One turn moves every row onto another: examples first, then more rows asked
j_421: -6,17,-7,19,2,9,0,27,27,19,-11,4,22
j_748: -9,-19,22,35,-16,21,-9,22,-31,18,17,-23,-13
j_755: 0,-6,-27,28,3,-16,49,3,-9,-23,18,1,11
j_288: -10,25,-14,16,-4,8,-4,24,18,22,-3,4,21
j_255: 2,-6,-26,20,1,-22,43,-2,-7,-23,20,8,8
j_931: 15,24,-6,20,17,-18,-11,35,14,1,-6,-7,21
j_51: -4,0,-25,11,0,-26,41,-6,-5,-24,22,10,7
j_12: -43,-1,5,4,0,-5,-6,9,-29,-4,4,-47,-17
j_722: -1,-22,43,-2,-1,-8,-21,10,-1,-1,13,-2,-24
j_921: 5,-19,31,-5,-1,4,32,14,-32,3,-9,31,-19
j_584: -21,9,-17,4,1,-19,46,-4,-4,-25,18,1,14
j_835: -21,9,-17,11,4,-13,51,0,-7,-26,13,-5,16
j_412: 4,0,38,-13,11,-13,27,21,-46,-15,-8,9,-11
j_764: -27,-29,-4,34,-8,12,3,16,-21,10,1,-36,-25
j_249: -40,-12,-1,22,-6,9,1,14,-29,4,2,-46,-18
j_11: -20,-4,25,26,-9,15,-10,25,-39,11,17,-37,-6
j_566: -21,-14,14,-12,6,-28,-18,1,-9,-14,6,-23,-32
j_476: 1,39,-27,-27,0,-5,9,24,-27,4,12,-6,-2
j_678: 24,30,-23,-23,12,-21,5,28,-22,-8,12,-5,-7
j_314: 3,-33,33,14,-11,4,-17,12,-3,9,15,2,-25
j_866: 11,16,-1,22,19,-8,-4,36,24,2,-12,-5,21
j_872: -3,-43,3,19,-1,-11,-10,5,-1,-1,2,-12,-37
j_284: -14,18,-22,-6,-6,35,35,30,-8,18,-6,-4,1
j_362: 6,-12,38,-12,8,-6,31,17,-34,-9,-12,21,-16
j_831: -13,6,-21,3,0,-23,42,-6,-4,-25,21,9,11
j_182: -6,31,-19,13,-6,-1,-12,25,9,21,3,0,22
j_954: 23,-10,-8,10,18,19,37,38,11,0,-16,0,-10
j_941: 1,9,31,-7,9,-12,26,24,-60,-11,-5,0,-8
j_108: -23,7,36,8,-1,3,-14,23,-37,0,14,-41,-5
j_655: -8,-3,-22,28,5,-11,51,5,-9,-25,13,-6,14
j_410: 40,11,-14,-12,23,-22,10,34,-10,-15,1,-2,-11
j_19: -36,-2,11,-11,5,-20,-14,5,-20,-12,5,-37,-24
j_523: -8,-32,10,1,4,-23,-16,2,-1,-10,5,-13,-38
j_33: 3,-1,-14,6,5,36,40,36,6,12,-14,-2,-3
j_752: 0,-32,24,30,-17,16,-12,17,-16,17,17,-7,-20
j_902: -20,4,45,-7,5,-9,-18,17,-24,-7,12,-32,-10
j_884: -11,-42,-2,33,-7,4,-1,12,-10,6,1,-22,-33
j_473: 39,-4,-9,2,24,-5,24,38,5,-11,-10,0,-14
j_270: 3,33,-19,16,0,-12,-16,27,3,14,6,-4,23
j_26: 3,14,-1,21,12,4,1,33,30,9,-15,-1,19
j_130: -14,34,-27,-19,-9,19,22,25,-21,16,6,-7,2
j_543: -3,3,13,7,-11,6,27,23,-70,9,3,7,-7
j_588: -1,9,21,0,-1,-5,25,24,-72,-2,2,-1,-5
j_136: -2,-8,14,8,-16,13,29,18,-57,15,2,19,-12
j_276: 1,-17,21,3,-12,12,32,14,-42,12,-3,30,-16
j_906: -11,-6,47,-10,5,-13,-20,12,-10,-8,11,-15,-18
j_537: 12,29,-14,18,11,-20,-16,31,6,5,1,-7,22
j_706: -16,4,-18,20,6,-9,55,2,-9,-24,13,-7,17

j_906 turns into j_902
j_831 turns into j_584
Now find these:
j_362 turns into j_412
j_288 turns into j_421
j_130 turns into j_284
j_249 turns into j_764

